(in the rows, 128 means zero)
Z: a few groups of rows, each row roughly a mix of its group's hidden directions; one row fits no group
Z (129 x 10)
[[101 185 132 100 124 101 128 106 175  99]
 [ 89  91 125 142  92 101 145 157 180 120]
 [177  86  97 151 101 119 145 123  84 110]
 [171  70 137 139 112  86 149 109 156 125]
 [112 149 121 106 137 111 107 145 204 159]
 [118 193 138 130 125 129 167 120 113  75]
 [100 127 116  79  83 122 159 104  85 111]
 [ 88 142 131  84  91 179 126 134 123 164]
 [193 164 137  99 107 105 160 141 114 144]
 [104 131 106 113 137 159  97 154 127  57]
 [ 93 171 104  97 170 115 101 159 100 121]
 [163 170 177 141 126 125 165 134  82 126]
 [101 107  96 175 113 122  95 154 177 141]
 [114  82 131 131 147 100 197 122 151 111]
 [120 136 135 181 161 130  79 120 167 160]
 [101  93 131 166 178 122 102 105 130 171]
 [133 155 126 117 137 110  73 118  90 185]
 [120  96 137 104  75  92 104 132 175 147]
 [ 56 142 127 131 166 159 109 112 122 153]
 [109 118  91 137 176  99  97 159 159 161]
 [129 117 172 100  87  96 115  78 126 156]
 [110 122 136 113 124  93 174  70 105 161]
 [105 122 131 207 159 114 139 127 100 115]
 [156 127 190 169 137 133 177 124 139 133]
 [126 126 177  63 116  83 121 134 128 119]
 [117 128  78 164 169 151 166 156 110 110]
 [144 126 154 126 118 105  80 103 105 191]
 [109 136 130  74 126 117  94  96 143 184]
 [165 116 142 126 124 165 169 107 178  91]
 [128  81 135 153 122  94 126  88 168 170]
 [112 156 116 179 181 117  97 137 120 162]
 [132 170 107  71 141 123  92 137 171 142]
 [ 96 128 140 165 115 120 107 124  64 169]
 [140 125 163 103  56 106 121 125 110 159]
 [121 132 169 199 149 132 110 151  96 128]
 [143  98 149 165  74 163 158  98 121 118]
 [113 135 112 114 140 146  75  87 152 181]
 [ 98 179 148 107 153 156 119 125 181 146]
 [184 115 125 101 144 156 152 152  92 167]
 [111 171 124 193 139 137 112 115 146  87]
 [111 118 130  81  88 146  97 108 150 180]
 [123 109  97 109 160 117 205 132 111 124]
 [ 87 126 123 188 131 110 123 143 101 178]
 [ 96 146 130  60 102  98 108 151 113 148]
 [ 96 180 140  92 157 151 102 129  86 120]
 [168 135 119 113 111 154 140 196  90 127]
 [ 94 162 118  97 115 123  96 143 186 158]
 [ 77 105 130 151 103 192 108 138 122 141]
 [122 187 141 117 151 122 151 192 117 129]
 [112 105  77 169 155 162  92 140 125 102]
 [127 111 125 172 144 131 113  82 157  70]
 [156 124 178 165 173 158 158 147 140 117]
 [109 118 122 116 106 110 131 147 213 134]
 [ 81 129 131 109 111 184 171 156 110 116]
 [136  95 159 183 119 121  91 149 143 170]
 [116 136 157 116 121 102  77 113 140 193]
 [134 163 158 158  94 176 119 114  83 116]
 [141 109 142 125  67  82 124 142 176 122]
 [103 110 138  95  97 157  82 106 153 171]
 [116  94  85  97 162 150  83 110 159 131]
 [ 98 172 132 125 140 120 119 126 151  55]
 [156 102 150 111  86 134 103 150 112 188]
 [157 112 111  92  98 114 176 145  76 124]
 [153 142 174 118 128 170 122  82  83 124]
 [126  82 115 155 150  90 169 157 159 103]
 [129 152 164 104 107 126 185  87 155 107]
 [129  98  78  94 121 134  79 138 135 171]
 [104 107 102 175 184 145 125 108  94 142]
 [162 166 133 114 145 113  82 113 106 182]
 [ 83 100  96  72  95 143 107 112 126 120]
 [ 87 170 146 122 135 147  73 111 160 107]
 [159 148 120 131 108 173  79 147 170 155]
 [ 91 137 139 172 125 112  79 104 175 141]
 [162 110 186 139 106 108 156  86 116 150]
 [174 152 106 132 152  83  73 138 137 137]
 [176 109  86 171 120 151 172 124 134 113]
 [115 138  90 153 133  80 117 149 190 132]
 [ 87 127 113 116 105 128 157 129 170  66]
 [144 141 116  90 179 179 112 156 134 100]
 [126 175 137 117 178 126 143 188 133 112]
 [112 119 146 138  66  88 155  95 108 152]
 [112 142  98  99  83 111 137 156 186 112]
 [106 154 105 108  78 119 152 138  95 179]
 [165 150 141  93  67  89 137 128 135 146]
 [157 107 160 102 102 132  90  86 158 164]
 [132 112  91  68  73 130 126 150 147 128]
 [165  92 131 123  92 117 141 135 103 192]
 [132 113 149 183  83 122 164 100 146 158]
 [137 139 128 140  49 130 121 121 168 101]
 [140 128 122 103 125 127 172 161  87  68]
 [139 100 112 153 186 151 151 168  93 134]
 [126  76 143 156 153 169 101 139 139 173]
 [110 137 159 172 139 177 173 112 156 119]
 [157 121 131 100 163 154  75 138  78 130]
 [155 161 143 170 128 163 103 139  72 114]
 [ 68 155  73 120 146 126 124 116 110 158]
 [127 152  88 101 150 165 103 135 162 178]
 [109 136  86 103 114 130 155 190  93 139]
 [ 86 130  99 187 132 118 131 157 169 145]
 [ 65 107 156 138 106 100 114 144  82 127]
 [111 157  96 128  47 127 133 141 117 136]
 [112 144 147 136  96  98 111 119 148  54]
 [133 179 111  63 146 147 104 134 146 108]
 [149 124 165 151 148 157 164 126  72 161]
 [145  67 119 156 119 147 108 170 125 167]
 [164 132 118  99 110 129 108 122 117 205]
 [131  70  83 161 134 148 140 136 111  88]
 [125  87 124 116 178 127 127 147 111 192]
 [176  91 120 136 132 132 174 121 171  93]
 [115 130 139  78 148  90 106 183 151 147]
 [161 138 146  83 119 113 194 123 156 135]
 [ 95 104  95  95  79 111  81 123 135 142]
 [157  97 111 127 102 117 116 168 147 192]
 [120 176 117 144 137 144  99 120 146 197]
 [108  92 102 119  93 135  89 165  81 144]
 [147 128 152 119  60  93 141 118 105 166]
 [ 87 120 143 141  80 117  98 116  75 153]
 [123  88 121 129 105  98 168 112 118  65]
 [162 160 126  83 141 117 115 128 108  65]
 [146 130 188  84 163 136 122  97 122  99]
 [ 79 130 188 139 164 120 120 121  91 139]
 [155 109 155  96 104 119 158 102 120 190]
 [129  84 135 135 140 110 163 142  91  67]
 [ 97  97 120 154  89  84 111 146 146 172]
 [115 145 170  89  98  93 127 121  98 175]
 [ 72 138 155 144 148 169  77 114 124 121]
 [127 172 110 162 133 155  78 169 107 140]
 [ 88 123 113 119 114  94 155 110 195 111]
 [152  90 115  87  92 131  92 175 135 145]]

the three rows of each list that fit no group, in list order (the others fit one group, some only roughly)
- Q408: [146 168  83 114 159 104  90 125 170 134]
- Q535: [121 141 111 133 148  60 164 111 169 113]
- Q411: [178 165 146 118 135 102 142  95 107  80]
- Q911: [158 112 142 156 137 122 123 120 192 179]
- Q550: [104 112 151 168 142 104 147 157 182  93]
- Q90: [136 114 124 163 112 107  62 167 111 154]
- Q126: [ 87  94 112  95  79 143 139 137 171 143]
- Q45: [118 111 143 168 190 122 177 137 140 110]
- Q577: [101 154 121  86 116 124  90 140  66 113]
- Q387: [158 167 129 121 147  98 129 135  57 115]
- Q602: [173 118 113  96 152  99 140 101 111 183]
- Q719: [120 154  99 128 119 110  71 165  82 111]
- Q85: [127 129 186 138 166 109 104 109 137 180]
 | Q550; Q387; Q602
- Q327: [122  99 141 181  95  92 133 160  99  98]
- Q902: [162 112 109 118 104  98  82 165 167 154]
- Q29: [125 166  94 117 153 159 162 148 176  98]
- Q459: [162 173 132 148 120 133  86 107 183 118]
- Q549: [150 155 160 148 168 139 109 100 184 109]
- Q171: [ 81  90  83 143 129 137 113 179 114 131]
- Q380: [122  91 104 105 103 175 131 147  74 108]
- Q291: [133 113 132 113  43 140 105 107 131 137]
- Q448: [150 170 131 173 152 157 129 115 180 107]
- Q601: [147 149 186 179 119 121 104 140 127  90]
- Q556: [111 138 140 114  79 101 168 164  81 136]
- Q495: [105 143  53 128 112 161 100 139 139 144]
- Q594: [139 137 141  99  68 123 101 180 106 144]
- Q840: [107 107 156 109  96  71 134 115  81 108]
- Q48: [125 111 120  74 165 122 152 135 117  68]
 | Q459; Q171; Q380
- Q522: [167  98  93 150  78 104 115 121 129 170]
- Q355: [ 96 160 121 146  87 192 140 120 109 115]
- Q519: [108 160 114 149  78 109 136 149 135  68]
- Q65: [109 133 135 125  58 156 137 122 148  78]
- Q165: [108 187 164 131 138 175 111 109 125 158]
- Q316: [146 119 180 128 106  72 102  94 147 138]
- Q996: [121 166 115 176 123 101 125 140 155  70]
- Q79: [145 106 149 173  74 123 121  90 144  94]
- Q563: [111 114  88 118  76 128 138 167  78 123]
- Q589: [ 65 153 123 101  94 119  87 155 121 125]
- Q675: [127 176 160  87 175 120 149 116 156 150]
- Q846: [ 83  99 121 161  87 152 123 130 175 150]
- Q462: [ 90  70 151 147 102 123 145 134 125 177]
- Q801: [117 131 126 113 153 197 118 180 116 148]
 | Q316; Q462; Q801
- Q160: [119 144 173 138 130  85 157 153  79  96]
- Q873: [ 99 123 134 103 125 117  91 149  75 180]
- Q175: [103  79 155 130  82  86 158 122 141 144]
- Q699: [112 190 135 102 133 121 113 173 162  99]
- Q120: [109 152 124 194 109 104 113 111 176 123]
- Q909: [ 71 134  87 142 139 105 140 119 108  77]
- Q768: [154 143 143 185 143  95 114 118 157 176]
- Q323: [112 117 127 116 150  58 100 145 154 164]
- Q344: [106 173 107  89 134 165 168 108 160 121]
- Q203: [116 115 155 113 148 149  87  64 107 155]
- Q409: [138 106 122 178 143 183 155  94 102 135]
- Q188: [157 121 110 135  96 156 122  84 190 116]
 | Q175; Q344; Q409
- Q536: [183  93 130 128 151 147 148 186 118 129]
- Q953: [118 132 148 146 181 159 175 142 112 170]
- Q708: [127 119 155  99 122 156 127 107  69  76]
- Q155: [130 105  95 180  96 152 172 139 132  97]
- Q416: [105 150 121  98 158 143 150 149 186  88]
- Q494: [ 96 136 143 118 168  93  92 145 124  71]
- Q637: [ 71  96 108 135  86 100 138  89 122 137]
- Q253: [113 126 102 110  93 163 159  76 119  88]
- Q428: [109 101  85 112  85 101 144 159 150  88]
- Q798: [101 178 144  83 116 106 159 104  92 114]
- Q978: [139 162 126 140 111 158 101 163 114 194]
- Q328: [116 159  87 139 135 116 103 183 160  94]
 | Q953; Q253; Q798
- Q108: [167 101 164 162 114  83  92 105 118 143]
- Q152: [114 125 110 170  96 148 117 176  76 140]
- Q987: [119  99 147 115  66 115 137 116  86 167]
- Q771: [128  57 100  90 161 122 124 139 128 106]
- Q565: [124 129 185 137  97 135 151  82 124 174]
- Q841: [156 150 181 155 174 154 134  95 114 117]
- Q53: [124 126 161 127 189 134 166 130 166  91]
- Q166: [179  67 129 123 107 153  96 146 141 141]
- Q360: [135 138 156 110 148  92 124 135  59 165]
- Q117: [ 84 182 150 141 137 160 165 111 104 111]
- Q69: [ 90 121 151 127  94 147  59 153 117 122]
 | Q108; Q841; Q360
- Q751: [167 109 112 118 145 135 162 110  58 120]
- Q424: [121 108 150 148 128  92 203 105 134 145]
- Q706: [ 51 146 121 158 106 135 124 154 107 143]
- Q430: [104  59 127 161 126 129 136 116 174 145]
- Q850: [101 135 113 131 158  46 141 130 145 127]
- Q879: [ 77 169 121 191 114 143 117 129 143 125]
- Q609: [113 106 126 113 135 169 146 123  56 156]
- Q303: [146 164 160 118  93 141 128  67 100 108]
- Q142: [ 92  78 100 154 115 117 128 105  78 105]
- Q969: [159 120 142 136 178 189 138 109 154 105]
 | Q751; Q850; Q969
